In the rows, zero is written as 128.
Each path below is one point turned by a fixed rotation once a step. After each direction that follows a path, write how fast that rotation turns it, in degrees each step (0 if it stays still).
Each turn is a multiple of 5 degrees from 10 to 175, or 0.
Each row of a path follows its step; steps can be skipped.
Path 1:
step 0: [130 136 124 127 119 133 126 129 131 129 139 138 108 129 132 120 122 143
 128 126 147 124 119 138 130 143 120 131 128 134 120 140 138 121 128 130
 136 125 122 121 112 130 127 126 125 126 122 131 134 131 141 123 126 118
 139 122 145 132 134 132 126 120 147 124 140]
step 2: [145 134 124 127 133 120 124 122 120 130 135 127 117 128 108 126 128 134
 133 139 130 124 132 133 118 127 122 114 131 139 131 118 131 114 125 120
 134 127 137 126 116 116 123 117 132 124 121 134 125 113 124 143 136 116
 130 115 114 136 141 125 117 121 125 128 135]
step 5: [138 130 123 139 138 123 126 125 116 150 121 141 129 122 124 123 119 129
 135 120 133 128 114 132 122 135 138 118 121 124 130 134 122 112 132 124
 130 124 114 120 124 118 118 127 119 132 121 133 120 109 129 137 136 123
 130 118 119 132 121 138 117 124 139 124 135]
step 7: [128 139 128 112 129 129 134 126 131 133 131 122 145 129 121 132 132 130
 127 129 127 133 126 136 125 136 124 130 132 120 129 141 130 129 129 125
 124 123 127 134 119 119 136 121 125 111 127 143 131 122 135 151 138 137
 146 145 120 125 137 137 116 129 125 126 146]
step 10: [123 133 127 128 117 123 125 133 132 139 133 127 127 138 120 123 128 123
 126 129 138 127 133 129 110 134 122 110 123 124 127 118 138 126 142 126
 129 127 143 130 118 127 132 116 126 115 119 146 121 107 128 131 133 116
 133 144 122 128 125 131 125 122 129 113 142]
step 11: [142 138 137 134 123 141 122 123 123 143 139 129 128 119 133 126 120 138
 139 137 127 117 127 130 130 131 133 124 142 138 124 128 149 116 132 126
 135 137 130 122 116 131 129 130 129 121 141 134 132 122 130 140 130 114
 135 133 123 122 125 126 109 133 125 115 128]
step 12: [142 140 136 125 115 119 131 122 130 134 131 131 124 122 129 141 116 127
 134 128 138 150 133 144 125 133 119 114 141 126 127 126 135 124 124 128
 130 121 112 127 128 119 134 127 142 111 125 126 133 139 134 130 120 116
 130 131 132 130 134 132 126 139 137 122 130]
step 17: [136 126 120 139 133 119 131 116 125 133 123 118 125 130 127 130 124 127
 125 129 118 140 128 137 139 147 135 134 124 135 124 129 130 109 124 112
 138 117 126 125 128 124 120 123 122 114 120 132 128 126 148 125 122 125
 127 124 120 124 134 127 109 124 118 111 131]
Directions:
[128 129 128 130 129 130 128 128 129 128 124 125 130 127 128 126 128 125
 130 132 126 129 126 129 130 129 128 129 128 128 128 129 130 132 127 130
 132 129 125 128 124 128 126 127 130 127 124 131 126 128 131 129 127 126
 131 125 130 129 127 125 129 134 130 126 129]  65
Path 2:
step 0: [142 126 132 129 131 126 132 135 133 120 132 125 117 115 129 142 119 142
 135 137 117 124 132 111 126 132 126 134 127 142 146 136 135 133 123 133
 140 138 137 130 121 135 133 133 113 129 133 130 122 134 122 127 126 140
 118 134 124 128 131 130 137 141 120 129 130]
step 1: [123 122 128 131 133 120 130 122 143 130 122 131 120 143 141 116 140 133
 127 121 123 127 121 134 134 140 150 124 132 130 138 143 119 133 120 126
 129 135 114 136 136 114 118 126 127 119 127 124 127 134 126 139 121 126
 129 132 137 113 127 127 126 130 136 130 132]
step 8: [139 127 123 126 139 138 118 125 143 136 132 132 113 119 120 130 130 136
 131 121 121 135 141 116 129 132 125 124 123 137 147 129 125 131 119 135
 124 130 127 127 129 120 127 114 124 120 140 139 131 138 120 127 116 137
 136 134 130 130 125 121 121 116 122 132 140]
step 10: [130 114 133 120 135 118 137 138 132 138 128 120 120 137 139 141 124 129
 113 138 141 125 127 114 128 133 129 130 129 129 135 140 136 128 127 142
 141 129 130 129 131 127 129 124 128 133 138 139 138 135 130 132 129 127
 131 131 126 118 122 126 114 144 142 118 134]
step 12: [131 122 132 137 131 132 130 132 122 132 122 128 122 137 131 117 123 120
 113 120 122 121 134 138 131 118 124 145 124 132 149 132 115 146 137 132
 123 125 127 140 128 135 120 127 114 133 133 127 119 122 133 135 138 139
 120 127 136 127 127 126 114 128 130 123 122]
step 13: [131 122 128 113 125 125 128 121 128 118 129 138 108 119 123 134 123 129
 115 131 140 131 118 129 117 127 131 107 118 134 130 140 124 139 128 119
 139 126 136 129 124 122 130 130 139 114 132 115 131 128 142 125 139 120
 128 129 127 129 128 135 131 132 138 122 126]
step 16: [117 117 153 116 133 127 118 114 132 127 122 138 117 122 122 137 124 128
 129 122 138 124 136 130 128 134 115 129 129 124 137 122 117 128 130 127
 126 121 131 138 132 121 117 127 131 116 139 126 131 136 120 119 118 127
 128 117 125 123 130 120 122 139 119 124 140]
step 17: [130 135 135 141 117 132 138 133 123 128 141 133 132 126 128 146 139 135
 122 133 121 134 141 120 118 139 135 114 131 133 139 130 135 136 124 125
 140 122 126 127 125 138 132 130 132 127 127 136 127 127 141 142 121 140
 122 131 121 114 120 120 123 122 125 135 139]
Directions:
[127 126 126 127 128 128 126 128 132 129 130 127 130 126 125 134 126 127
 132 127 129 130 129 128 127 129 124 129 125 131 127 125 128 129 126 129
 126 126 133 127 127 127 127 131 129 125 125 129 128 131 126 130 130 128
 126 131 130 127 128 129 126 130 128 130 128]  130
[128 130 131 126 127 129 125 127 127 128 129 131 127 127 130 128 125 126
 131 130 129 128 127 128 128 126 129 126 129 127 127 125 129 128 126 127
 126 124 126 127 125 129 126 129 129 128 132 131 129 125 129 127 130 127
 125 128 128 128 127 130 129 125 122 131 135]  40
Path 3:
step 2: [127 119 125 136 134 118 134 129 119 135 132 118 107 135 128 134 123 132
 123 124 122 135 109 125 127 136 135 120 126 128 146 134 129 138 135 115
 122 124 129 110 121 129 133 133 132 142 121 123 128 115 127 127 135 128
 129 123 135 118 128 126 129 128 117 132 126]
step 3: [128 146 126 140 120 125 129 136 121 133 128 119 116 123 128 140 130 138
 134 122 131 148 121 127 131 139 135 120 124 121 127 134 124 133 130 128
 123 134 137 126 117 126 126 129 135 136 120 127 132 123 134 130 125 118
 134 120 139 124 122 120 137 137 108 132 118]
step 7: [132 131 136 126 133 123 120 140 129 130 136 125 122 140 121 134 134 131
 127 118 114 135 117 125 132 129 135 130 124 131 132 129 130 140 140 120
 137 145 130 114 125 125 127 126 120 136 127 126 123 116 129 130 129 134
 132 107 137 128 126 139 135 133 109 129 124]
step 8: [131 132 142 138 120 135 131 134 126 126 132 131 121 125 127 132 141 124
 140 125 118 135 120 131 134 129 126 140 131 130 131 134 116 120 136 129
 135 139 129 119 128 138 123 126 138 127 123 119 127 117 138 136 132 123
 125 117 143 129 124 115 132 135 105 130 121]
step 9: [135 130 123 120 121 126 123 132 130 125 125 127 125 132 124 143 139 125
 124 128 125 125 119 130 140 123 128 144 131 134 136 132 125 118 127 119
 127 118 136 115 124 138 130 143 138 119 112 121 132 122 128 130 131 112
 120 117 130 118 120 109 130 130 116 128 133]
step 10: [139 131 121 119 129 135 105 127 125 126 128 116 120 133 120 146 132 130
 133 127 134 134 125 128 139 138 125 135 125 125 131 139 124 130 118 128
 122 125 135 122 124 128 135 138 137 133 123 130 135 134 139 149 125 122
 114 133 125 131 126 124 126 125 119 130 139]
step 12: [131 129 136 139 129 123 122 128 125 122 136 124 117 125 128 127 126 133
 126 118 124 125 118 120 136 129 132 132 122 127 129 141 127 133 131 116
 118 147 133 126 119 124 122 126 130 122 121 125 129 129 141 132 132 142
 127 129 134 129 124 138 141 145 109 145 118]
step 14: [133 136 119 120 130 121 116 131 134 142 132 129 115 127 122 138 126 120
 123 126 132 141 120 121 133 133 125 127 114 124 132 130 132 119 125 125
 131 127 130 124 119 128 123 136 122 124 118 131 136 123 136 133 141 110
 118 112 130 115 128 120 137 120 117 131 124]
Directions:
[129 127 126 129 132 130 132 127 128 128 129 126 128 128 128 123 128 129
 130 128 130 128 128 130 128 129 126 128 130 126 128 126 127 126 129 126
 130 128 126 129 125 128 128 127 133 128 130 127 130 130 134 130 126 127
 126 129 130 135 129 127 126 125 126 127 126]  160
[130 128 129 129 127 127 131 130 127 129 130 126 125 132 129 130 129 127
 129 126 129 128 130 129 128 129 126 126 131 123 128 129 131 128 130 132
 128 126 130 126 129 133 129 130 126 126 128 128 130 128 126 129 130 122
 132 130 131 126 129 124 127 126 127 128 128]  60
[129 129 131 127 128 129 134 128 128 129 128 127 126 129 128 130 125 130
 126 126 123 130 126 128 128 130 129 128 125 126 127 130 130 132 131 129
 125 128 127 128 126 127 124 126 127 130 129 123 126 129 128 130 126 128
 127 129 129 130 129 130 127 132 130 124 131]  80
[127 125 127 129 125 132 129 129 131 126 125 130 129 130 129 131 127 131
 132 127 132 124 126 128 128 130 130 127 130 128 129 129 125 126 132 129
 127 127 127 127 127 131 132 129 126 130 126 126 130 127 130 128 127 131
 125 127 126 127 130 129 129 129 127 125 131]  40
Path 4:
step 0: [133 118 111 119 140 124 125 140 123 124 113 127 137 125 130 112 126 136
 134 129 122 138 130 132 133 138 127 125 117 144 134 119 131 120 133 130
 128 134 138 128 128 128 122 132 123 114 133 131 122 128 134 115 114 116
 123 130 124 119 126 128 130 127 130 119 119]
step 1: [139 125 136 127 130 117 130 130 135 121 115 121 144 131 134 124 120 132
 139 149 123 137 127 130 126 127 128 126 117 128 125 127 133 132 129 138
 143 127 117 125 133 126 135 124 117 128 137 121 133 135 130 125 124 121
 127 145 144 139 141 123 132 130 132 127 118]
step 4: [128 115 128 108 127 124 117 130 134 127 140 125 125 124 122 115 128 119
 130 143 131 127 110 120 136 131 129 133 129 140 128 123 136 119 129 133
 131 122 132 137 142 114 121 129 130 133 116 125 131 125 122 137 120 134
 134 114 130 136 126 132 128 134 123 135 139]
step 5: [131 140 130 110 123 125 122 121 132 131 128 122 132 119 127 133 122 115
 131 139 134 132 118 124 142 124 127 125 130 125 131 132 116 127 132 140
 120 132 119 142 138 132 110 120 119 137 140 140 119 134 124 118 130 130
 127 126 125 122 124 117 124 134 120 129 139]
step 6: [132 124 130 137 141 147 127 131 131 124 126 128 126 128 124 141 125 105
 119 140 136 125 135 121 128 129 121 126 124 127 122 131 107 123 121 132
 131 132 121 121 130 125 116 126 127 149 134 128 130 136 128 135 128 121
 133 119 130 124 119 134 129 128 139 125 134]
step 12: [119 133 137 125 130 114 125 131 120 138 129 127 127 121 137 124 118 129
 135 120 134 123 118 133 124 133 147 128 128 126 132 137 134 137 131 134
 136 130 125 129 147 138 145 140 140 137 128 128 135 136 131 134 123 125
 132 126 130 120 129 114 137 122 138 139 121]
step 16: [135 120 132 126 129 120 140 138 124 139 130 133 137 133 139 135 120 139
 133 136 129 140 120 138 130 139 126 121 141 129 126 119 121 140 131 123
 121 133 123 126 138 134 119 132 114 125 124 126 132 118 123 124 138 139
 123 136 124 111 114 136 124 121 124 131 129]
step 17: [140 126 123 133 124 144 122 131 130 130 125 124 143 129 127 137 119 145
 115 123 133 131 131 127 122 136 135 129 121 133 130 123 125 134 120 118
 143 128 128 133 137 131 122 122 123 139 132 118 132 114 117 136 131 125
 112 140 127 131 116 130 141 131 127 130 136]
Directions:
[129 128 126 129 125 128 128 130 128 127 123 125 129 128 125 127 127 125
 128 130 129 130 130 130 130 124 126 126 127 126 124 130 128 128 132 130
 129 129 126 128 124 130 124 128 126 129 127 129 127 131 128 126 128 128
 130 128 127 128 134 130 127 130 129 126 128]  80
[128 129 132 128 127 129 128 131 131 128 131 127 129 130 125 130 133 129
 128 129 128 130 129 126 127 129 127 127 129 129 130 133 128 128 130 132
 126 128 127 130 127 129 125 127 126 130 131 128 130 125 130 131 127 126
 128 122 125 131 125 126 128 129 128 126 128]  25
[125 131 130 129 132 127 130 126 130 128 128 125 131 128 130 128 131 130
 126 131 125 128 127 126 130 127 130 127 132 127 125 126 126 127 127 126
 127 130 131 130 127 125 125 127 132 132 126 126 124 130 130 130 131 125
 127 126 129 127 129 128 128 128 129 127 132]  25
[126 127 129 127 129 125 128 126 128 128 128 125 130 127 128 130 130 128
 125 123 127 132 129 127 128 128 125 130 130 128 128 125 127 127 127 132
 127 128 127 131 130 128 129 127 125 121 127 132 128 129 127 128 132 133
 130 126 129 126 129 128 128 127 128 126 130]  130
[128 127 129 127 127 127 124 128 131 127 128 130 126 128 127 129 131 126
 126 127 129 123 126 131 131 124 131 130 129 129 127 128 132 128 128 132
 129 127 131 131 129 132 130 128 130 133 126 131 130 130 127 125 129 129
 129 129 129 128 127 128 127 127 127 125 129]  45
